In the data rows, 128 means zero.
Planes, each given by two rows, then its number:
[117 119 114 117 155 159 117 144 124 169 114 116 114 141 129 121 117 126
 115 231 116 116 118 116 123 115 126 131]
[119 121 117 119 135 138 120 133 121 144 119 119 118 128 222 120 119 124
 121 103 122 119 119 119 201 122 119 119]
0
[126 135  37 146 140 145 137 145 130 148  88 113  90 140 148 142 141 143
 127 142 139  86 126 124 144 137 131 138]
[118 121 125 143 127 127 142 119 102 130 132 132 134 138 146 147 141 140
 125 146  38 133 127 145 144  60 144 145]
1
[104 100 105 152 123 143 141 114 105 133 108 103 102 202 112 115 110 119
 139 115 127 177 132 169 113 134 125 150]
[104  49 147 139 133 134 142 128  58 132 155 120 153 105 127 151 147 137
 131 141 119 122 141 109 117 133 148 127]
2
[109 123 136 138 136 138 138 139 130 138 136  88 136 139 135 133 137 134
 138 137 140 133 138 125 138 139  14 122]
[118 118 112 116 165 187 118 158 122 198 115 119 112 141 125 180 134 121
 113 122 110 112 113 115 120 113 141 116]
3
[113  90 142 142 129 139 144 136 101 137 142 122 137 141 133 141 142 128
 140 124 139 130 142 115 137 144 119  21]
[114 108 108 114 187 161 115 199 118 169 108 108 107 142 128 110 114 131
 125 128 137 119 119 115 159 126 112 145]
4
[119 124 117 118 129 123 118 130 127 124 118 119 116 120 117 118 118 248
 118 119 117 118 118 116 117 118 117 116]
[111 113 109 121 132 171 126 125 114 138 109 111 110 208 114 114 117 127
 129 115 121 200 129 139 118 118 119 129]
5
[107 106 108 151 116 133 145 117 105 121 114 108 103 152 112 114 113 165
 118 114 121 142 122 217 113 116 118 159]
[134 127 140 145 120 119  95 141 128 119 139 137 114  36 123 140 127 184
 135 119 134  95 136 133 127 133  99 145]
6
[114 113 113 206 115 115 200 114 113 116 114 114 113 119 124 124 121 122
 117 138 116 119 119 122 121 118 145 174]
[126 120 147 127  88 119 127  72 102  94 149 138 146 118 143  76 113 140
 149  80 151 148 150 148 146 150 127 136]
7
[ 74 113 120 140 138 141 141 138 110 142 132  37 130 145 115 120  96 137
 142 118 136 151 145 149 124 143 129 150]
[125 123 142 142 109 127 145  98 120 121 147 117 147 140 136 142 137 136
 113 143  81 142 116 151 133  34 144 152]
8
[109 109 120 116 107 110 113 109 108 109 130 108 153 107 174 121 128 124
 124 138 142 134 124 132 224 122 127 147]
[111 109 112 180 112 114 190 110 109 112 114 109 117 116 122 115 116 121
 161 115 134 120 190 116 127 161 116 116]
9
Each row below is the sum of one point from each of 2 of these planes. After each row, the numbers of its planes, the largest part first:
[115 120 139 190  91 114 180  75  93 100 146 118 145 129 140 119 130 125
 124 120 114 132 131 140 133  79 149 174] 7 8
[106 132 136  97 149 143  98 152 127 145 124  94 134 145 113 138 112 134
 142 112 147 133 145 127 121 173 124 119] 8 7
[135 142 135  84 135 137  87 124 137 141 140 154 112 125 141 119 121 127
 154 103 149 127 148 132 133 165 128 107] 7 8
[112  97 145 140 128 106 154 119 101 130 158 124 145  91 125 145 137 147
 136 128 117 111 166  85 117 147 130 107] 2 9
[115 119 136 154 106 128 148  93 106 123 139 132 131 117  72  96 116 134
 140 179 138 131 141 130  84 126 128 152] 0 7
[174 141 129 105 125 125 107 130 153 123 117 196 117 114 130 135 132 123
 127 135 179  97 122 105 128 158 113  97] 8 1
[136 118 142 161 129 116 140 139 129 118 119 128 114  55 109 137 125 162
 145 121 138 104 163 116 102 147 108 120] 6 9
[102 117 119 162 131 155 117 151  94 152 127  94 105 109 116 142 119 165
 129 117 138 114 127 170 116 126  79 140] 6 3
[134 136 146 115 123 134 107 138 138 122 130 148 126 132 141 139 139 127
 127  62 128 129 114 129 145 126 140 124] 0 9
[100 108 113 160 126 134 155 114  96 128 129 105 123 174 133 128 130 128
 114 118  86 150 116 209 126  95 137 157] 6 1
[ 89  81 103 185 104 124 179  93 100 107 101  94  89 138 113  97  98 156
 156 104 114 134 155 202 115 134 107 152] 6 9
[140 150 131 107 134  97 107 138 153 128 134 145 145  64 130 132 142 179
 135 136 128  79 127  78 127 129 132  97] 5 6
[144 178 105 134 158 131 102 181 170 155  91 128 103 148 122 153 133 113
 101 145 117 122 123 133 117 117 114 125] 7 2
[110  83 135  96 126 135 135 134 104 138 142 131 142 101 122 140 154 207
 105 143 110 116 139  96 119 125 130 112] 2 5
[134 137 190 126  97  79 140 102 129  82 163 137 175 118  62 137 139 111
 130  83 118 168 147 145  69 112 135 135] 0 1
[112 107 124 162 117 119 171 104  88 105 114 105 117 137 136 115 108 140
 141 119 140 141 164 176 152 144 115 154] 9 6
[140 136 125  96 157 140  80 161 146 134 119 156 106 138 108 121 122 114
 121 127 160 133 108 115 101 193 120 120] 8 9
[180 154 152 121 143 128 115 148 152 130 110 221 108 138 101 137 153 125
 113 136 137 109 108 105  69 151 123  95] 8 9
[135 146 148 118  92 107 147  95 139  99 148 140 139 119 126 122 135 128
 124 130 103 128 131 149 113  99 148 165] 4 1
[115 124 112 126 152 145 123 151 140 141 115 100 117 121 100 121  98 114
 145 112 201 117 138 113 121 223 120 105] 8 1
[127 120 116 160 121 121 128 125 112 116 124 143 109  69 147 141 133 185
 124 117  91  93 132 165 137  96 114 158] 6 1
[118 101 131 147  96 103 141 107 100 101 148 114 171 110 148 127 141 119
 133 138 148 131 171 128 200 139 117  76] 9 4
[135 157 124 138 151 141 141 154 144 147 108 146  94 134  93 119 121 118
 143 106 147 127 155 105  59 190 125 106] 9 8
[122 113 118 144 124 136 141 109 104 128 116 122 121 121 151 105 105 130
 121 133 123 128 130 131 143 138 143 142] 7 0
[136 121 105 124 150 128 123 141 125 130 125 120 130  77 138 146 151 132
 123 133 145  82 133  92 135 151 144 116] 2 1
[106 121 103 122 142 147 120 132 130 155 105 141 101 137 141 124 107 125
  98 194 105 120 111 130 120 114 181 122] 0 3
[118 118 103 119 134 156 123 143 125 144 102 119 112 177 109 105 118  66
 136 102 170 177 145 124 133 184 115 126] 5 8
[164 158 134  82 157 153  77 159 151 144 124 177 110 127 130 132 138 116
 101 140 139 122  89 126 104 140 116 107] 9 8
[130 152 118  90 127 133  88 121 145 127 124 144 132 136 117 120 128 135
 132 122 122 136 134 133 120 114 126 164] 4 7
[ 85  92  78 168 137 157 143 120  88 137  99 101  98 192 131 137 125 125
 145 131  81 160 122 158 133 100 129 160] 2 1
[122 133 154 132 105 100 129 131 135 127 154 128 147  81 133 134 139 169
 115 130 104  93 111 110 122  93 143 134] 5 8
[134 133 130 142 109 125 135 144 136 111 119 138 138 115  82 149 147 129
 128 123 125 126 118 123  93 129 123 132] 0 7
[152 153 158 117 117  98 112 133 157 119 147 139 141  59 142 133 143 120
 115 134 123  82 134  90 146 131 134 106] 2 5
[123 109 123 174 119 120 134 140 127 127 114 127 108  82 118 129 128 159
 125 152 124 120 128 134 125 114 115 158] 6 7
[139 182 113 130 145 128 130 162 173 138 106 120  99 146 120 134 134 107
 116 155 117 111 107 143 132 110 117 126] 2 7
[134 139 118 124 163 116 123 172 136 154 125 120 122  90 143 122 128 136
 126 140 131  89 123 123 139 131 121 155] 4 5
[160 135 146 126 128  95 126 131 129 114 128 159 132  91 135 130 138 170
 119 131 115  89 124 115 128 124 128 121] 5 8
[101  98 102 146 119 160 151 103 104 123 111 117 109 204 110 112 115 114
 118 116 117 198 129 204 110 116 127 157] 6 5
[ 99 102 124 146  92  93 151  94 102  95 134  92 153 121 173 135 130 136
 129 137 112 129 145 139 204  84 126 153] 9 8
[111  91  65 139 131 140 147 143  93 145 121 121 130 111 150 165 152 144
 132 142 109  88 129 118 131 117 135 143] 1 2
[ 89  88 129 167 140 150 157 131 101 148 123  74 123 180 128 123 130 131
 139 145 137 164 145 161 121 143  18 138] 3 2
[147 143 150  81 114 116  76 116 142 115 136 140 152 127 159 141 150 129
 101  65 136 144  71 143 177 105 127 132] 9 0
[116 130 143 133 102 138 124  93 117 109 125 122 144 138  74 103 121 138
 136 162 132 149 140 153  89 132 143 128] 0 7
[116 126  68 124 159 158 110 175 139 155  94 108  94 133 127 120 113 130
 133 119 178 103 114  96 142 160 114 146] 1 4
[113 122 126 108 159 182 123 145 125 175 126  98 131 138 126 162 117 127
 122 123 120 135 131 143 134 100 133 128] 3 8
[130 136  95 124 141 132 129 130 141 147 108 127 130 172 138 125 120  78
 121 129 162 126 125  79 133 172 141 113] 6 1
[141 143 143 120 100 120 140  89 116  99 150 141 153 114 144  93 131 116
 137 109 135 131 142  96 156 151 140 129] 7 6
[173 136 147  61 121 128  61 110 144 116 141 219 139 131 142 111 146 141
 144 103 138 118 140 115 155 151 110  66] 7 8
[130 121 125 107 164 153 128 140 130 171 111 136 137 154 122 162 124  88
 121 129 112 134 101  81 116 114 205 122] 3 6
[ 93 104 132 170 128 144 183 117 106 141 138  68 124 148  91 132 115 134
 142 126 100 152 161 145  79  94 139 138] 8 9
[139 119 119 145 147 148 137 138 144 160 117 114 124 137  87 152 137 129
 115 215 117 122 109 113  82 117 137 134] 0 7
[107  93 104 156 116 132 160 103 109 121 139 123 121 132 125 103 113 128
 132 107 132 150 138 142 124 134 145 154] 7 2
[134 139 139 171  74  87 166  31 123  87 138 157 144 108 130 111 132 134
 124 132 113 134 135 147  85 125 155 194] 4 7
[130 145 134 140 129 117 164 143 142 128 146 141 150  81 136 132 140 139
 134 129 126  87 160  86 127 144 130 117] 2 9
[110 132 133 109 151 140 122 158 128 148 129  70 137 151 124 138 105 136
 141 139 138 135 125 142 102 150 115 123] 8 7
[138 128 120 134 132 148 134 146 117 140 136 125 133 137 143 130 128  50
 117 187 131 120 115 126 139 129 134 141] 5 0
[119  73 138 139 114 105 150 113  62 120 153 124 161  71 160 137 136 122
 128 148 119  99 156  94 163 124 146 134] 2 9
[107 117 161 124 122 130 120 117 112 121 147 119 139 136 189 127 108 124
 120 106  60 150 126 128 169  85 134 131] 1 0
[130 134 135  81 141 142  95 134 137 156 145  96 145 157 130 132 126 141
 139 137 115 143 134 147 125 103 116 116] 7 8
[145 139 114 112 131 124 108 158 134 135 116 175 106 113 110 120 131 110
 132 112 156 116 131  96 114 169 183  98] 8 3
[121 120 121 163 113 106 166 112 116 106 125 136 131 115  78 123 130 122
 165 105 145 124 167 124  92 143 123 121] 9 0
[133 151  98 131 133 131 127 122 157 147  94 133 107 171 119 115 105 109
 118 107 124 149 107 151 118 129 165 135] 2 3
[129 129 144 135 110 132 143 116 127 120 147 141 132 135 201 134 136  55
 131  52 141 155 139 147 177 146 135 132] 0 5
[ 99 107 113 142 106 111 176 107 106 115 111 104 134 184 139  89 123 105
 129 118 137 146 154 138 161 136 135 138] 6 9
[110  83 138 144 109 145 143  96  84 102 149 131 149 116 114 109 130 130
 139 117 134 135 144 124 123 140 138 128] 2 7
[113  93 129 131 130 150 146 129 119 125 134 124 119 146 129 133 134 176
 135 110 128 132 124 128 121 136 118  49] 4 5
[109  59 142 181  96 131 177  75  60 106 159 123 145 111 135  96 132 149
 135 107 137 143 147 120 132 144 156 151] 7 2
[144 151 188 109 126 117 120 124 145 109 153 160 152 103 125 114 136 124
 128 132  99 133 116 120 121  98 128 100] 1 2
[133 143  79 126 143 131 121 133 149 148 106 126 127 140 141 154 150 108
 138 130 163 104 118  95 150 167 139 120] 1 6
[142 154 126 131 136 139 157 144 134 133 129 158 132 167 124 132 126  72
 140 133 122 127 165  57  91 146 144  94] 6 9
[166 167 132 108 120 107 111 113 158 118 138 157 133 126 112 133 116 125
 111 133 117 138 107 142  86 121 139 188] 4 9
[164 126 198 121 105 105 109  98 135  96 154 204 155 114 136 119 149 118
 103 112  81 157 108 122 126 101 132 111] 1 8
[159 138 155 117 130 100 126 132 142 135 144 152 158  71 140 145 149  71
 124 138 143  81 133 116 137 138 122 151] 5 2
[138 126 119 179 132 123 160 136 136 136 124 120 130 131 108 186 145 128
 118 140 105 110 126 124 103 110 140  92] 7 4
[153 138 103 103 140 129 108 141 144 126  97 151 121  95 121 121 135 121
 137 121 205 101 144 101 133 209 110 108] 1 8
[162 136 149 122 104  69 114 126 157  88 153 151 138  46 133 105 130 161
 147 127 139 105 147  94 142 149  82 142] 6 3
[128 158 113  99 141 176 122 153 156 164 110 124 110 129 134 153 125 128
 105 124 122 120 112 125 125 106 137 125] 3 2
[146 180 133 130 124 106 135 130 169 124 131 148 119  99 155 132 119  64
 136 148 157  93 112 143 135 154 126 137] 5 2
[138 172 107 106 130 119 116 126 178 128 108 138 114 146 118 106 120 207
 128 113 130 129 115 123 117 119 108 103] 5 2
[119 133 131 122 137 105 129 131 140 141 128 146 135  85 153 128 125  94
 116 179 137  69 124 116 145 121 137 126] 5 0
[127 108 143 136 130 115 144 112 110 135 126 127 130 148 126 137 127  70
 132 139 133 131 124 151 127 134 135 139] 5 2
[130 109 141 150  90 108 169  89 116  92 138 127 137 108 171 108 133 129
 142  38 144 125 126 150 167 144 134 146] 0 7
[161 173 129 141 101 100 123  99 181  78 111 132 111 152 134  62  95 120
 128 121 141 150 121 159 131 140 135 133] 2 3
